Rows are one point carried round by a steady rotation, each followed by how many steps it has turned.
The counts run from 0 to 202.
[  6  23  -8 -13  15   3  26 -26  -1  10   6 -12  -3  16  28   0  35 -11
 -49 -11  -6   5  -3  -7 -34  -5  11  39  37   4 -20   1  18 -18 -38   7
 -25  -2 -42  38 -18   7  12 -12 -18  30   6 -25 -14  64   4  46  -5  -1
  28  -4 -55  10  20  -2  37   3 -27 -26   7] => 133
[  9 -25 -25 -57   2  15 -16  -5 -24   2 -34   6 -22   0  -9  44 -24  34
 -24  -5  32 -11   6  38  27 -28  35  22  30 -21 -10  45  30   5 -42 -18
  -7 -26  -4  10 -11  36  13  35  25 -43   7  -1 -12  -8   6  49   2  30
  21   1   3 -17 -20 -15   6  10  -4  -4  14] => 120
[ 39  -8 -14 -20  -2 -18  12  27  13  -5  24  35  11   3   6 -17 -17 -31
 -44  -6  22 -36  22 -18  38  -7   9  19  22   2  -9  19  67 -12 -16  -3
 -34  21 -15  23 -24  33  28  -5  22  -5 -30  15   8  25  24  46  46  -7
  14  -5   1 -22  37 -27  20 -17 -34 -16   4] => 91
[ 12 -14  16 -12  14   2  -6 -40 -19   7   2 -10 -40  35  11  16  73  -8
 -47 -22  -5  28  19  -5 -17 -38  54   5  36   9 -11  -9  40 -12 -27  23
  -9 -22   3  33   5 -12  10   2 -15  19   6  29 -15  16  13  24  37  29
  10  -2 -28 -19  -8  -3  16 -23 -10 -14  13] => 70
[ 23  15 -25  17  -2  19  31   8 -13  13  23 -50 -25  23  27 -15  18  11
   6  -7 -13  -7 -26  51 -20   4 -10  50  12   2  -1  34  50  24 -14  15
 -34  10   2  12  -5 -28  31 -15 -18  13 -35  -1  -1   6   5  41  13   4
  23 -24 -40  13 -26 -38   8 -16   0 -49   9] => 107
[  8   3  19   4  24  -6  -4 -35  -9 -10  -4 -20 -37  36  27   1  60  -3
 -53   2   4  24   3 -20 -16 -16  42   6  47  38   2  -5  38 -14 -25  25
   0 -14 -11  40   2  20  17   7   4  -3  23  34   6  12  26  37  32  27
  25 -20 -35 -14  20 -18  19 -26  -9 -28   0] => 69
[ 13 -12 -31  35 -18  -5  29 -15 -24  26  -7 -21 -28   7 -19  19   5   8
  14 -16  -8 -31   0  38   0 -11  63  34  -1 -18 -14  34  80   0 -12   6
 -26  -4  23  20   6 -26  41 -17  -7   9   0  10 -25  10 -24  40  44  25
  38   1 -28 -25  -9  11  -8 -20   4 -16  11] => 101
[ 25 -27  17 -14  -7   7  22 -28   4 -26  -3 -26  -9  41   7  17  34  25
 -70   2 -23  22  21   3  16 -31  28  25  25  31  13   2  31   0 -28  12
  -7  -3 -18  50  -4  12   9   8 -15  -5 -10 -17  16  -3  32  63  21  30
   1  10 -35 -12  38 -14  -2 -27   1 -14  20] => 199
[ 24 -19   5 -11 -27 -45  18  -7   0   8  -4  27 -20   8  -8  17 -16  -9
   6  -7   8 -12  29   0  42 -15  45  13  14   2  -2  39  62  -5 -17  17
  -8   9  15  13 -30  57  20   2  28 -13  -3  38 -32   1  12  42  57  13
  19  -1 -27 -35  13  -8   4 -20 -10 -18   6] => 94
[ 11 -19  -3  -8  16  35 -13 -15 -27   2 -32 -24  14  14  -8  51  -7  31
 -22  -5 -19 -21 -19   8  26   0  11  20  34  16 -33   5  36 -21 -36  -4
 -13   5 -43   5  -8   2  31  28  27 -42  14   9 -33   5 -25  51  -1  33
  45 -24  15 -32  -7  13  41  13   6   5  25] => 188
[ 10   0  30 -11 -26   9  31   4 -18 -16  21 -14  -7  43  35  19  39   7
 -43  12 -38  24  22  14   2 -15  12  35  24   8  -8  23   6  13 -34  21
 -24   3 -34  36 -16  25  10   9 -12  -1 -15  -5 -19  10  27  61   2  16
  23 -12 -62  -1  15 -27  22  -3  -3 -11  16] => 4
[ 62   9 -22 -32  28 -30  11  14  11  10  16   4  19  16  10  -1   3 -17
  -7 -22  22 -21 -21  -3  -2   5  -8  34  29  19  -8  31  66 -32 -33   9
  -7  16 -21  -5 -29   4  17   2 -22  -6 -41 -27  20  52  10  38  21 -25
   7 -23 -15   1 -10   1  27  29 -29 -40  20] => 23
[ 31  -6  23  -3 -12 -32   3   6  -7  44 -29  -9 -14  12 -12  22  21 -16
  22  -6 -45   6 -15  21  11   2  32  22   3   5 -53  16  50 -21  -6  42
  -7  15 -41  19 -46  -3   8   3  32 -10 -13  28  -8  -6  -3  27  49   9
   3   1 -31 -47 -17  -6  31   3   2 -27  10] => 161
[ -3  27 -16  -8  21   0   3 -34 -12  -3   9   0 -10   9  42   6  13  16
 -19   5  -1  -1 -14 -26  -9  -3  25  10  27  24 -31  20   5 -13 -27   6
 -19 -25 -18  18  -7  30  30  -6 -15  22  44 -13 -40  47   1  56  -5  -5
  42 -23 -60 -12  -2 -15  54  19 -11 -26   2] => 129
[ 25 -12 -16 -31  42 -29 -18 -27  15   5  15  17  -5 -28 -12  -2 -35   8
 -30 -38  27 -24  -2  15  28 -36  -3   3   2  32   0  17  33 -22  -8 -25
   1   8   4   3 -28  24  23  19   7 -24  10  -5  -1  34   6  57  51 -13
   5  13 -16 -33 -35  12   7   6 -18 -39  12] => 151
[  8  14 -26 -13   9  38  40 -15  21   1 -15 -36 -10   4  22 -19 -22  38
 -29   2 -12  -5  -4  26   1  30 -21  45  13  17  18  19  13  50 -20   4
 -22  35  -3   5 -19  28  38  15  27   4 -27  17 -21  21   8  52   8  -1
  35 -25 -16  11  -4 -36  15 -28 -17 -54  -5] => 110
[ 21  -2 -14 -16  25  26 -12  -8 -24   9 -35 -28 -26  26  -6  39  22   7
  -2 -11  25  -8 -23   5  16   5  25   1  53   9  -8  12  62 -11 -36  12
 -15  -5   2 -11  -2   5  31  33  37 -32  -7  42 -29   0 -11  17   5  25
  43 -45  43 -17 -23   2  48  -1 -10  -9  15] => 184
[ 44 -10 -25 -10  37   2   0 -24   7  -8  18 -14  -2   1  -6  12  12  23
 -33 -46  26 -15 -11  33   0 -25  40  15  10  22  20  27  55  -4 -26 -23
   9 -16  16 -10   9  -6  46  27 -30 -20 -12 -20   7  21   1  51  36 -15
  12   6  11   0 -21  25 -10  10 -16 -30  28] => 17
[  7   4   9 -19   6  32 -34  12 -28  15 -32 -20  -8  10   8  35   9   3
  -7  26   0   3 -40  23  22 -12  16  32  15  10 -20   1  56 -18 -33 -10
   7  -6 -29  13 -18  21  20   1  39 -42  24   4  19 -24  -3  60  -5  37
  19 -22 -12 -15 -37 -15  42  14   7  -7  32] => 58
[ 15  18 -19 -42   1  20 -15  29 -22  -1   2  12 -25  19  35   7  12  -5
 -14   8  31  -7   3  31  10  -7  18  19  33 -32 -13  41  32  32 -29  -7
 -19 -21   2  -6  -6  54  23  19  25 -32 -12  21  -1  -1  34  24 -12   5
  26 -33  -4   8 -30 -59  36  22 -18  -9  -9] => 118
[  6 -12  -6 -24 -21  41  24 -12  -9 -12 -18 -16   4  33  24  18  32  16
 -20  -6 -30  25   5 -29  12  -6  52  38  15  21  -1 -18  29  -1 -29  10
 -21  -2 -13  32  -4  26  31  -4 -20  40  -9   9 -35  29 -14  50  15  21
  19 -17 -30   1   6 -15  52 -21 -29  -5  21] => 2
[ -2   2   5  -2 -11  29  43 -12   1 -14  -6  -8  -2  18  21   2  43  -3
 -84  -5  -9   1  42   1 -12  -7  55  29  12  -4   5  14   9  36 -26  -9
 -18  -7 -13  31   2  46  43  10   5  11  -1  19 -16  39  13  42   5  -2
  25 -18 -22  15  40 -21  12 -16 -29   4   4] => 7
[ 54   5   9   8  13   4   4  19   8  -5  33 -27  26  -2  -1  -8 -17  -1
 -48 -20 -10 -19 -17  13  23  -6 -33  40   4  34  17  10  52 -10 -27 -23
  12  29 -25  -6 -13  12  40  15  18 -46 -19  -4  24   8  24  74  22 -21
  16 -15   2  -9  -2   6   7  -2  -5 -28  38] => 84
[  3  -4 -31 -23  27  13   1 -44 -13  -5  -8   6  -3  -1  26  17   4  23
 -21 -15  16 -27 -12 -19   4 -13  44   7  25  18 -30   7  22 -20 -34 -11
 -28 -39 -19  22   4   9  28 -11 -27  31  34 -20 -34  54 -23  47   9  10
  38  -3 -28 -15  -9  -5  43   6 -22 -13   5] => 128
[ 20   4  21  22  42  -1  18 -41  -6  14  -2 -30 -17  29  -8  18  50  13
 -85 -22 -16  16  11  14 -22  -7  20  -6  44  27 -22   9  11  -4 -16  30
  -4   2 -36  21   9  -3  20  33  11 -23  -1  29 -19  20  12  29  25   6
  25 -12  -6 -28  31  11   3 -19   3 -25  -1] => 73
[-11  -5   1  -3 -22  29  12 -14 -26 -15   9  -6  14   4   1  20 -27  23
 -34  -3 -24  -4   3  -2  37 -26   4  35  11  19  -6   2  21 -19 -40 -22
 -14   5 -32  27  -8  25  27  -7   4  -4  23 -17 -29  21  -6  83   2  26
  40  -4 -46 -20   3   7  34  -5   3  -1  41] => 193
[-10  -2  11  20 -25  13  17 -10  -8  34 -15  -9 -14 -14   4   3  -8   6
  -5 -10 -37   0  -2  39  19 -11  36  29 -31  -5 -48   2  28  28  16  -2
 -17  11 -21  23 -21  15  38  -9  41   6  15  50 -27  -5 -10  43  38   9
  14   4 -46 -42 -34 -23  23 -19 -10 -14   4] => 166
[-17 -13 -24  11  -2  39  12 -17  -5  16   3 -15 -20 -29   8 -20 -10  11
 -34 -21  -6 -22   4  51   7 -21  15  32 -14  -6 -26 -14  28  39  16 -32
 -44   6 -14  31  -4  -2  50 -27  21  20  -8  30  -4   8  -7  46  22  17
   9  11 -27 -27 -23 -39   8 -44 -11  -9  -9] => 170
[ -4   9  -5  11 -20 -12  31  -5   0  49 -18 -10  -8 -13 -26   9  -9 -33
 -17   9 -16 -20   2  33   4  10  21  49   6 -24 -26   7  54 -13 -12   1
 -21  35 -47  31 -39   9  18 -32  59  -2   3  26  -6  31 -19  35  39   1
  22   8 -37 -25  18   9   8 -13 -10 -24  17] => 163
[ 12 -30  -3 -21  -6  23  31 -32   9 -22  -2 -15  -7  29  -2  14  31  15
 -78 -21 -13   6  38  -3   7 -34  49  25  18  16  15  -1  28   6 -25  -4
 -17  -8  -7  43   5  17  30   4 -21  20 -19  -2  -8  26  10  54  32  20
   9  16 -18 -18  39   1  -1 -40 -28  -2  11] => 200
[ 25  25 -14 -29  49  20  -5   2  -5  32 -17 -19 -31   9  15   6  34   3
 -13 -17  20   4 -29  30 -22  21 -11   8  33   6 -38  15  20  17 -21  19
 -26   3 -24  -7 -24   6  21  26  34 -19 -30  38  -5  20  12   6   9  -7
  19 -35  13  -3 -44 -38  38   3 -21 -42 -14] => 50
[ 38 -15 -13 -41 -28 -15  23  17  -6  29 -16  25  15   1 -10  23  -6 -26
   7 -21 -12  -9  10  26  15 -17  54  46  -7 -24 -38  21  49  -8 -20  -5
 -15   6 -45  18 -47  34  18  -7   6  14 -29  -2  -5  37 -14  41  38 -13
  -6  17 -35 -21  -4  -2  21  19 -31  -7  24] => 29
[ 10  21  -8 -24  43 -13  -3 -17   4  32   2 -28 -51   9  18  -8  29  16
  -4  -7  10  18 -14  53 -21  -2 -23  12  37  17 -17  36  15  14 -22  23
 -12   7   1  13 -26   0   7  18   8 -11 -22  21  -5   4  30  26  25   5
  12 -15 -36   2 -51 -40   7 -12   0 -77 -15] => 46
[-25  11   8 -14  -6  15 -10 -23 -18  -6   6   3 -28  -2  16  -7  13 -11
 -42  13  18  12  -3 -12  25 -38  23  26  33  10  17 -25  48 -28 -37 -16
 -11 -14  -1  40  -7  37  24 -29  18  12  52   8   6  17  17  65  15  40
  23  -4 -54 -10  -3 -12  39 -19 -12  -9  27] => 64
[ -7   9  25  -9  13  23  28 -20   0  10  -5  -5  10  -6   5   8  15   2
 -80 -30 -19  19  31  38 -14 -21  36  22  -7   4 -22   8 -26  42 -16 -18
   1   1 -42  12 -24  48  32  31  19 -15 -10  12 -12  44  11  46  17 -35
   6   4 -23  -8  -5  -8   5  14 -26 -12   9] => 140
[ 61   4 -13 -16  48 -24  -3 -24  22  -7  16  -8  12  21  12  15   1  33
  -6 -41   2  -1 -28  -1  14   7  10   3   7  52 -14  33  28  -2 -12  14
   8  -5  -2 -17  -4  16  38  41 -25 -27 -15 -10  -8   6  15  56  29 -35
  11 -27  -5 -20 -30   4  29  27 -16 -43  13] => 20
[ 11  32  32  46  17  -2  19 -10 -24  14  41 -17 -15  15  -2  -4  59 -23
 -49 -43 -11   6  10  26 -37 -25  24  15  27   0  -8  17  38   1 -21  15
  -2   1  -7  -1  11   0  32  21  13 -11 -11  37 -21  35   7  17  18 -22
  30 -29 -22   3 -17  13  17  11 -10 -23  21] => 76
